128 stands for zero in the data rows.
Some points:
[147  91 136 118 197 106 145 133 141  93 147 137 124 124 106 131 162 125
  83 117 108 130 172 103 118  88 170 109 120 108 113 134]
[140 130 159 136 141 114 155 141  89 109 133 101 162 131 126 128 108 125
 149 126  96 145 181 108 162 112 151 152 130 133  98 137]
[149 134 119 114 109 148 146 164 157  91  94 109 128 138 148 141 136 100
 132  91 100 110  78 144 112 100 159 135 205 114 183 168]
[146 109  92 123  82 113 162 115  64 145 115  62 133 121 133 168 130  77
 108 146 122 121 143 105 137 155 121 159 136  97 146 128]
[ 77 148 109 166 120 127 135 133 106 145  92 136 105 134 105 135  70 107
 121 151  81 110 133 109  96 143 113 152 135 106 118 126]
[150  93 149 141 136 114 162 135 132 136 134 125 119 142 112 110 112 132
  94 168 141 133 143 170 138 114 126 109 139 165 188 120]
[138 112 122 126 123 154 115 105 103 133 131 115 122 136  77 156 146 176
 126 119 136 102 127 160 128 108  94 113 136 174 111 136]
[128 125 159 119 130 127 118 127 130 131  78  97 138 153 117 134 172 150
 124 165 112  96 142 138  58  93 152 129  87 119 112 128]
[161 158 122 125  81 162 119 123 143  86 152 127 130 125 126 118 109 110
 102 137 125 127 100 142 167 138 127 134  87 154  77 132]
[131 128  96 157 165 175  94 122 149 166  95 166  91 113 146 124 153 152
 125 146  85 131  99 126 163 168 126 138 106 113 151  84]
[143 153 122 142 102 103  95  95 122 100 137 140 110 167 107 171 140 147
 122 137 140 100  91 126 174 129 125  86 101 130  72  83]
[150  95 104 158 108 111 114 119 175  90 111 158 151 166 138 164  91 116
 156 133 116 121 139  95 128 121 150 144 133 147 139 153]
[137 125 145 102  98 170 151 142 125 195 154 130  48 172 142 144 132 135
 136 114 136 101 149  62  92 108 134 101 111 125 118 122]
[102 121  88  89 157 172 119 129 132  95 124 123 113 141 143 133 106  90
  84 107 119 107 167 145 131 153 152  96 101 114  97 154]
[157 114 118 154 115 125 149 134  94 179 131 129 128 126 137 128 133 114
 157 161 104 142 132 131 135 158 154 138 155 130  89 137]
[151 143 125  83 127 135 140 127 133 118 124 111 107 110  75 102 148 133
 109 125 141 147 124 126 137 163 183 130 115 141 162 137]
[120  91 134  87  99 143 122 151 128 140 123 159 129 137 104 166 129 175
 108 127 150  98 144 152 141 138 112 140 119 115 138 121]
[124 130 121  78 131 112 121 138 133 165 129 151 123 111 166 162 113 117
 147 112 103 151 112 127 146 111 101 125 132 138 100 151]
[168 128 135 142 179 129 147 135  74 118 131 115 127 120 138 107 143 171
 151  94 125 115 119 102 151 120 122 148 136 108 118 135]
[161 115 151 145 142  95 139 152 132 152 149  87 100 124 159 179  95 169
 155 156 102 127 132 138 127 155 135 139 148  97 149 153]
[146 141  98  73 141 118 129 156 171 133 130 135 162 142 116 104  86 109
 172 120 131  96 114 134 110 143 161 170 129 123 136  99]
[167 142 121 124 143 117 162 122 125 135 146 167 120  98 126 144 147 105
 119  90 127 117 135 106 153 131  93 128 145  95 136 112]
[ 92 138 133  98 156 119 129 135 114  98 148 150 138 149 118 154 120 171
 122 143 141 110 153 136 123 156 126  96 131 131 124 152]
[103 144 164  97 119  65 102  91 100 110 126 145 135 161 170 152 148 111
 124 136 118 164 113 145 112 143 134 123 101 150 159  84]
[ 80 106  98 110 101 119 156 123 149 107 181  83 112 134 153 111 137 146
 129 103 129 164 113 145 140 135 128 108 115 107 117 142]
[156 140 134 103 159 180  96 119 119 133 149 126 158 120 118 143 141 123
 106 138 184 150 137 159  89 120 110 115 123 101 140 142]
[135 142 115  95 140 124 166 116 162 169 142 123  98 101 130 123 112 145
 158 135 143 141 101 156 127 143 122 165 102 157 149 150]
[110  81  73 179 128 104 139 129 133 128 139 161 147 163 107 117 147 141
 116 146 158 158  82 109 102 149 130 174 102  74  96 144]
[129 113 137 112 102 166 132 153 124 153 144 156 155 141 147 107 133 133
 136  93 147 146 159 110 145  69 116 138 107 143 158  90]
[ 80  89 191 121 116 135 153 166 144 136 142 102 129  98 127 124 137 141
 136 152 152 118 127  90 164 127 171 115 116 106 105 124]
[140  64 146 109 133 132 140 177 165  97 109 135 136  81  96 146 136 141
 130 105 149 173 147 146 147 109 113 130 123 130 136 114]
[120 145 130 149 103 123 161  87 185 154 131  99 132 135 104 146  99 117
 123 104 177 136 122 168 138 152 134 117 167 111 132 160]
[145 125 131 156  93 126 123 123  90 130 154 159 125 141 178  94 145 166
  98 154 102 106 141 147 148 151 149 112 169 140 148 116]
[113 150 117 150 130 141 123 154  99 142 134 142 118  92 124 117 124 109
 106 108 143 168 129 123  67 157 167 134 135 184 108 129]
[110 158 210 136 109 144 121  93 118 138 125 157 118 134 161 118  97 119
 131 164 122 142  98  98 155 104 129 128 152  79 145 163]
[109 100  98 120 109 142  80 143 124 141 166 159 132 114  91 140 118 104
 194 123 109 137 160 140 119 158 138 114 115 131 133 132]
[136 150 120  85  97 121 151 128 107 116 116 138 164 122 201 134 128 150
  75 109 142 124 147 113  91 138 104 147 118 164 113 118]
[134 166 144 152 114 131 166 105 116  96 102 134  80  95 113 122  93 184
 164 128 153 138 122 149  96  73 131 122 126 130 139  85]
[157 143 131  72 109  90 167 108 140  88 115 186  88  96 123 112 142  85
 130 123  99 157 121 128 127 130 106 106 145 113 141 117]
[125 142 110 158 128 114 137 154 135 134  81 124 167 122 116 117 121 166
 100  83 117 108 137 120 119 148 119 138 136 176 124 140]
[ 66 159 130 127 143 132 123 119 148 123 160 126 161 120 148 177 158 110
 110 130 118 127 129 141 166 138 123 120 131 107 140 124]
[112 134 151 131 143 139 115 171 117 119 138 119 111 126 127 136 162 109
 128  89 130 145  86 178 129 122 128 149 160 140 125 143]
[117 161 145 127 125  75  89 131 182 122 124 105 129  69 125 104 161 114
 129  97 149  83 150  98 146 155 101 113 166 103 126 165]
[152 133 116 110  91 102  55 139 105 130 118  98 121 130 130  90 139 126
 147 124 125 152 111 131 103 106 160 148 145  80 125 141]
[101 152 143 157 117 125 146 132 160  94 163 119 135 163 172 118 143 112
 153 129 125 140 102 132 136 133  84 144  96 148 142 130]
[ 95 119 141 143 116 125 113 115 125  98 122 142  84 120 139 155  92 117
 118 103 153 128 151 176 152 163 120 187 128 119 143 147]
[126 151 120 150  95 161 138 109 146 141 123  97 140 105 176 134 141 159
 137 118  88 129 182 131 113  92 138  83 108  62  86  98]
[140 117 134 134 142 117 114 122 147 119 107 120 128 124 135 123  86 125
 118  97 129  78  71 101 145 126 136 153 104 134 157  57]
[139 136 142 120 119 105 146 130 107 111 156 117 116  85 120 121  85 139
 119 126 136 100  97 147 106 140 111 170 129 118 117  98]
[101  99 111 162 115 148  94 143 110 112 133 129 128 159 111 144 111 167
  75 102 119 172 135 102 127 135  85 110 101 119 170 143]
[122 139  97 121 146 105 107 128 132 138 128  89 125  94  95 104  79 109
 121 122 134 121 135 109 143  97 143  98 102 134 149 127]
[150 118 209 142 150 134 119 108 134 135 129 142 136 151 138 116 110 117
 159 105 110 146 170 125 134 149 121 146 133  86 104 136]
[151  67 144 133 106 150 113  82 108 144 166  99 166 131 128 117 121 127
 105 113  96 126 107 148  76 135  79 123 129 148 143 118]
[127 108 141 138 160  96 135 104 154 164 132 126 123 141 134  68 129 119
 129 140 133 131 124  83 126 119 120 121 153 154 115 139]
[131 116 154 140 130 130 115 108 152 102 126 134  96 141 138 143 132 132
 135 142 120 128 136 110 101 154 123 137 133 189  69 133]
[102 135 119 133 141 104 100 123 111 147 121 166 128  88 152 111 115 174
 129 115 109 114 103 128 124 134 133 108 131 164 117 144]
[143 152  97 135 130 123 148 138 105 108 122 155 132 155  82 135 102 118
 130 105 138 149 134  94 155 104 152 128 163 140 118 148]
[127 123 176 167 104  89 129 159 113 139 136 135 108 111 123 118 141  44
 117 106 127  91 120 146 117 124 124 121  71 160 146 127]
[ 99 126 125 132  83 116 136  89 153 118 147 164 142  82  86 132 160 119
 122 129 110 102 141 135 145  94 127 184 161 125 115 127]
[144 182  97 119 114 153 120 150 136 127 163 135 124 176 124  99 134 153
 147 140 122 151 181 115 119 180 102 177 127 126 148 110]
[ 99 129  97 128 158 148 117 128 102 121 141 102 114  97 170 133 140 107
 175 162 101 114 151 145 140 128 136 133 152 163 148 113]
[144  86 157  80 144 107 153 116 153 133  75 129 156 106  93 116 117 113
 113 124 159 155 131 119 122 156 111 104 199 132  97 102]
[114 162 119 132 116 147 152 145 135 120 135 117 147 154 126 157 159 138
 139 169 103 150 103 106 138 174 132  73 155 133 132  71]
[159 122 142 139 153 142 132 126 174 149 119  81 115 126 124 142 134 107
  92 148 100 165 110 155 137 105 166 136  94 154  83 173]
[ 96 122 154 121 142 188 145 123  92 108 174 133 158  98  89 176 104 124
 155 171 119 110 102 105 129 114 127 121 105 117 144 162]
[ 92 143 129 130 165 141 173  92 113 139  98 117 102 137 108 135 175 110
 130 118 118 100 160 103 141 131 138 169 128 106 136 172]
[114 132  94 116 136 105 157 144  87 138 105 128 130 165 127  95 116 125
 129 149 101  98 135 194 164 105  97 124  99 127  97 135]
[121 136 119 109 110 116 120 131 133 117  88 100 130 148 106 109 135  96
 179 146 119 106  97 134 144 142  61  85 112 120 143 139]
[ 74 156 146 127 138 133 107 108 115 153 136 127 131 147  91  93 119 140
 114 115  81 141 101 140 148 125 136 159 138 135 118  99]
[ 91 102 106 125 132 158  87 121 148  87  84 141 115 131 147  98 142  97
 137 139 192 136 163 127 131 110 138 135 153 143 130 137]
[144 167 116 167 138 123 143 193 165 146 121 174 153 136 122 123 114 114
 104 188 133 115 156 128  80 123  92 127 120 105 113 133]
[144 129 125 152 122 136 165  76  93 139 115 171 177 110 159 136 146 119
 167 100 142 115 132 121 125 166 185 124  94 138 151 176]
[115 128  92 156 163 136 156 127 121 106 191 133 118 164 129 132 122 113
 138 117 166  82 100 148  91 106 150  76 152 134 125  83]
[138 136  90  95 126 109  89 121 146 158 126 132 129 130 130 148 123 128
 110 178 157 125 143 141 168  59 133 165 181 143 153 138]
[147 117 130 103 117 137 135 137  97  88 119 113  91 117 158  90 132 130
 128 160 128 111 131  91 136 150 108 125 105  98 124 183]
[140 147 103 163 151  77 135 142 126 137 106 130 137 129 115 156 148 118
 150 125 156 171 123  89 135 104 105 121 107 117 121 135]
[136 126 118 153 146 124 114 169 103 134 114 119 162 157 144 129 107 119
 147 141 211 157 121 132 153 131 137 133 147  92  98  97]
There is one direction along which these points spread out most. Take the direction at right angles to it along which they spread out most. Go by this last direction. Where along it does each point below lie, from 0 to 99? The average is 50, and the first point in the table lies past the average. One standard deviation of the points above along it is 16.
[122 139  97 121 146 105 107 128 132 138 128  89 125  94  95 104  79 109
 121 122 134 121 135 109 143  97 143  98 102 134 149 127] 43
[113 150 117 150 130 141 123 154  99 142 134 142 118  92 124 117 124 109
 106 108 143 168 129 123  67 157 167 134 135 184 108 129] 39
[146 109  92 123  82 113 162 115  64 145 115  62 133 121 133 168 130  77
 108 146 122 121 143 105 137 155 121 159 136  97 146 128] 76
[150 118 209 142 150 134 119 108 134 135 129 142 136 151 138 116 110 117
 159 105 110 146 170 125 134 149 121 146 133  86 104 136] 84
[102 121  88  89 157 172 119 129 132  95 124 123 113 141 143 133 106  90
  84 107 119 107 167 145 131 153 152  96 101 114  97 154] 50
[ 80  89 191 121 116 135 153 166 144 136 142 102 129  98 127 124 137 141
 136 152 152 118 127  90 164 127 171 115 116 106 105 124] 76
[129 113 137 112 102 166 132 153 124 153 144 156 155 141 147 107 133 133
 136  93 147 146 159 110 145  69 116 138 107 143 158  90] 38
[159 122 142 139 153 142 132 126 174 149 119  81 115 126 124 142 134 107
  92 148 100 165 110 155 137 105 166 136  94 154  83 173] 63
[ 99 129  97 128 158 148 117 128 102 121 141 102 114  97 170 133 140 107
 175 162 101 114 151 145 140 128 136 133 152 163 148 113] 55
[103 144 164  97 119  65 102  91 100 110 126 145 135 161 170 152 148 111
 124 136 118 164 113 145 112 143 134 123 101 150 159  84] 33
[ 92 138 133  98 156 119 129 135 114  98 148 150 138 149 118 154 120 171
 122 143 141 110 153 136 123 156 126  96 131 131 124 152] 43
[121 136 119 109 110 116 120 131 133 117  88 100 130 148 106 109 135  96
 179 146 119 106  97 134 144 142  61  85 112 120 143 139] 44
[ 77 148 109 166 120 127 135 133 106 145  92 136 105 134 105 135  70 107
 121 151  81 110 133 109  96 143 113 152 135 106 118 126] 63
